Each named turn below is shown by a few rows before and after it. Which turns, in which order, take the first row of each later pair to the second? The first pair is answered.
k_692 (before -> after):
[6 -4 -17 18 -4 9 12 -17 2]  ->  [12 -1 9 6 -6 -5 24 -14 -8]
[-2 15 -15 -1 6 4 -6 1 -2]  ->  [3 16 1 0 -2 -3 2 -14 7]
[3 -15 -21 8 -5 28 -11 19 -7]  ->  [14 -10 11 11 -26 13 -1 -12 24]
[10 -1 16 -15 2 -14 -12 4 -3]  ->  [3 -2 -12 -6 8 0 -22 10 -6]
k_341 (before -> after):
[10 -11 -17 -6 -10 0 -19 3 -1]  ->  [6 3 -23 -2 -6 0 -12 -10 9]
[-3 -11 -13 8 -5 0 -18 21 8]  ->  [-7 1 -21 12 0 -3 -12 8 17]
[3 -3 -4 3 2 14 14 14 -10]  ->  [5 -2 -9 7 0 20 13 9 0]
[4 -26 30 6 -22 4 -21 -20 22]  ->  [-6 3 20 8 -10 -9 -7 -43 31]
k_609 (before -> after):
[-1 -14 16 -8 -8 -22 -23 14 4]  ->  [-4 -8 -9 -7 7 -1 -16 29 -21]
[-6 14 5 -7 11 -19 2 -4 2]  ->  [-6 5 10 -9 8 -24 -6 2 1]
[8 -18 -4 2 -9 6 -12 6 8]  ->  [6 -11 -17 2 -2 15 -6 7 1]
[9 -6 4 9 -10 25 14 4 1]  ->  [8 -3 3 9 -11 24 14 -3 5]
k_401 (before -> after):
[5 -15 0 -24 -4 13 15 9 -44]  ->  [3 -16 -5 -24 -2 15 12 11 -45]
[-14 37 -9 2 9 -7 20 -21 20]  ->  [-21 31 -27 3 18 -7 4 -14 16]
[-9 2 -2 -1 9 -6 0 7 -4]  ->  [-7 -1 -2 1 6 -4 -7 7 -3]
[0 -3 15 -3 -6 -20 -14 -8 18]  ->  [4 5 19 -3 -4 -20 0 -11 15]
Pairs:
Between the rows of a pair lie 2 to 3 turns.
[-11 11 -3 -5 11 -9 7 -9 -8]  ->  [-7 -16 -8 -2 -2 6 -16 5 -5] : k_401 then k_341 then k_341
[-6 12 3 -8 21 -18 3 4 -15]  ->  [-4 -7 -15 -2 15 8 -8 18 -17] : k_341 then k_609 then k_401
[-1 -13 -13 -2 5 8 -19 19 -15]  ->  [7 -4 6 7 -19 7 -5 -18 25] : k_692 then k_401
[-14 5 -12 -2 17 6 10 -3 -5]  ->  [-7 -10 15 -1 -4 -8 1 -14 17] : k_692 then k_609
[-5 10 29 -11 0 -30 8 -11 7]  ->  [-19 23 -15 -6 24 -15 7 -1 -9] : k_692 then k_609
[13 3 34 -4 -9 -16 27 -4 -3]  ->  [8 -19 -22 11 -6 29 -1 20 -10] : k_341 then k_609 then k_692
[-2 0 -8 -11 12 6 14 20 -31]  ->  [0 15 16 -5 -3 -19 21 -20 12] : k_609 then k_609
[3 -12 23 -18 2 -24 -11 12 -23]  ->  [0 1 13 1 -12 -21 -7 -28 27] : k_692 then k_341 then k_692
[10 7 20 6 -22 26 19 -6 6]  ->  [7 10 36 -5 -13 0 18 -3 -6] : k_341 then k_341 then k_609
[-12 15 -15 -2 20 -8 6 -2 -8]  ->  [4 -23 15 -7 -7 -3 -15 11 -5] : k_609 then k_341 then k_341
[-10 -7 -37 6 6 15 -12 -1 5]  ->  [-9 12 15 -12 10 -32 8 -15 0] : k_341 then k_609 then k_692
[5 6 29 -8 1 -31 -8 -8 0]  ->  [0 -12 1 -4 7 -12 -32 19 -15] : k_692 then k_401
[-14 -25 -5 4 -2 3 -38 15 8]  ->  [-9 -23 25 -10 -2 -12 -26 19 -7] : k_692 then k_692
[5 -16 -1 0 -12 18 -17 11 -1]  ->  [10 -15 15 -5 -14 10 -11 12 -5] : k_692 then k_692
[-8 47 -40 7 35 -15 17 -18 -11]  ->  [-14 42 -44 11 31 -22 -1 -25 7] : k_692 then k_401
[9 14 -27 12 12 20 27 -9 -5]  ->  [5 21 -24 10 15 9 29 -16 -2] : k_692 then k_401
[16 13 37 -1 -21 -15 23 -27 22]  ->  [-2 7 -16 -11 20 4 1 35 -46] : k_341 then k_692
[-12 2 -35 -3 17 -20 -10 -20 10]  ->  [-7 -17 -35 -5 10 -15 -28 -7 5] : k_401 then k_609 then k_609
[-7 -25 19 -8 -3 -2 -20 11 -5]  ->  [-1 -27 20 -3 -14 6 -16 2 8] : k_692 then k_401
[2 -12 -21 9 2 32 -7 19 -9]  ->  [13 -9 38 -2 -14 -4 10 -5 11] : k_609 then k_692 then k_609
[9 -3 25 -7 -9 -7 4 1 -4]  ->  [12 -6 16 -3 -9 12 8 8 -11] : k_341 then k_609 then k_401
[-3 26 5 -12 23 -23 26 9 -16]  ->  [3 -15 -3 -11 9 -1 -13 40 -26] : k_401 then k_341
[12 11 -3 6 -14 16 29 -13 11]  ->  [18 0 9 -5 -14 20 28 10 -14] : k_692 then k_341
[1 -8 9 -8 -4 7 12 -1 -27]  ->  [-5 6 -7 5 -7 3 7 -30 7] : k_692 then k_341 then k_609
[3 -17 16 -6 -8 -4 -12 13 -1]  ->  [-5 -4 -19 3 6 16 -4 13 -6] : k_692 then k_609
[-13 -20 -2 -5 -1 -18 -37 16 -8]  ->  [-22 23 -33 8 21 -7 0 -10 -5] : k_609 then k_609
[-3 -1 -30 12 7 24 -5 10 -10]  ->  [8 8 19 -7 5 -3 25 8 -25] : k_692 then k_692 then k_609
[4 33 23 -7 7 -6 37 -22 -5]  ->  [15 -20 34 -13 -9 9 2 26 -30] : k_609 then k_341 then k_609
[7 -6 24 -5 -6 -8 11 11 -12]  ->  [1 -17 -7 6 -10 14 -11 19 -7] : k_692 then k_401
[10 6 -14 -2 7 28 23 -2 15]  ->  [3 10 -13 0 5 14 14 -13 30] : k_401 then k_609 then k_401
[-23 3 -1 -2 -12 -8 -38 -10 20]  ->  [-17 6 4 1 -19 -3 -30 -18 26] : k_609 then k_401 then k_341
[17 1 10 -18 6 -31 -16 -14 3]  ->  [23 -12 6 -23 6 -10 -13 8 -23] : k_341 then k_401 then k_609
[15 13 11 7 -7 7 31 -25 14]  ->  [1 20 -20 3 18 13 28 -7 -12] : k_401 then k_692 then k_692
[-13 31 1 -16 30 -39 15 -29 9]  ->  [-10 -19 19 -28 13 -46 -33 10 -3] : k_401 then k_609 then k_341
[12 -25 23 -4 -23 9 -9 8 -2]  ->  [16 -13 17 -6 -13 20 16 10 -18] : k_401 then k_609
[8 -22 24 -7 -11 -9 -19 6 5]  ->  [11 -23 22 -7 -13 -1 -15 16 -1] : k_692 then k_401
[-10 18 -1 5 6 -21 12 2 -3]  ->  [-5 -12 -12 14 -13 1 -12 14 9] : k_341 then k_692 then k_401
[9 17 13 -10 7 -2 30 9 -14]  ->  [11 8 4 7 -14 5 7 -16 34] : k_692 then k_401 then k_692
[17 -4 29 3 -19 7 14 -4 -6]  ->  [3 -4 -20 16 -6 31 -2 -1 -2] : k_341 then k_692 then k_692
[-12 8 -19 0 14 -6 -7 2 -3]  ->  [1 -18 -3 -1 -7 4 -16 12 0] : k_341 then k_341 then k_401
[-13 -1 21 2 7 -40 -21 0 15]  ->  [-11 10 28 1 10 -41 -5 -7 14] : k_401 then k_401
[-1 -8 -13 3 -9 4 -16 -6 20]  ->  [5 7 21 -12 -4 -15 12 -7 3] : k_692 then k_401
[-7 1 -27 13 9 10 -10 3 6]  ->  [2 -1 24 -4 0 -24 -9 2 1] : k_609 then k_609 then k_692
[-12 -18 -13 19 -10 17 -38 -1 21]  ->  [-25 17 -31 18 17 8 -18 -15 17] : k_609 then k_341
[-3 -29 19 -11 -23 -33 -29 4 22]  ->  [-5 -39 -7 -8 -15 -11 -37 29 1] : k_341 then k_609
[2 -26 12 -9 -7 -11 -22 17 -10]  ->  [-8 -8 -22 10 -3 -2 -22 -12 22] : k_692 then k_341
[-6 21 -8 1 16 4 37 2 -15]  ->  [-4 10 9 8 -8 -14 18 -25 28] : k_692 then k_609
[-4 23 -7 1 5 3 21 -22 15]  ->  [-9 13 13 -14 8 -28 0 -10 5] : k_401 then k_609 then k_341
[0 4 10 0 -1 1 25 -2 -16]  ->  [-12 -8 -17 2 8 4 -7 11 -17] : k_401 then k_401 then k_401
[5 1 -31 9 -11 17 -7 3 11]  ->  [-8 11 -35 6 3 0 -13 3 10] : k_341 then k_401
[8 16 3 12 -5 0 14 -14 13]  ->  [0 1 -24 14 4 13 -11 11 -5] : k_692 then k_692 then k_401
[0 12 -13 0 10 12 22 -3 -5]  ->  [7 -13 14 -1 -14 -6 -2 -11 19] : k_401 then k_692 then k_609
[-8 5 0 -1 0 -19 -21 -11 24]  ->  [-7 -5 -6 1 -1 -11 -31 -1 18] : k_609 then k_341
[19 2 14 3 -30 7 22 -20 9]  ->  [4 12 -4 -11 3 3 23 12 -36] : k_341 then k_692
[-7 26 -12 -2 5 10 16 -1 -17]  ->  [1 18 -14 5 -8 27 17 -4 -7] : k_341 then k_341 then k_609
[-13 -11 11 -2 -6 -5 -10 4 7]  ->  [-15 -3 -12 6 -1 13 -3 2 8] : k_609 then k_341 then k_609
[10 -14 -16 10 -4 -3 -19 8 14]  ->  [12 -9 -20 15 -3 4 -12 2 18] : k_609 then k_609 then k_401
[10 -13 17 -19 -11 0 -15 18 -5]  ->  [14 7 25 -22 -5 0 15 8 -10] : k_401 then k_401
[-13 8 5 -4 11 -22 -2 3 -11]  ->  [-1 -11 14 2 -12 -10 -9 -5 11] : k_341 then k_692 then k_692
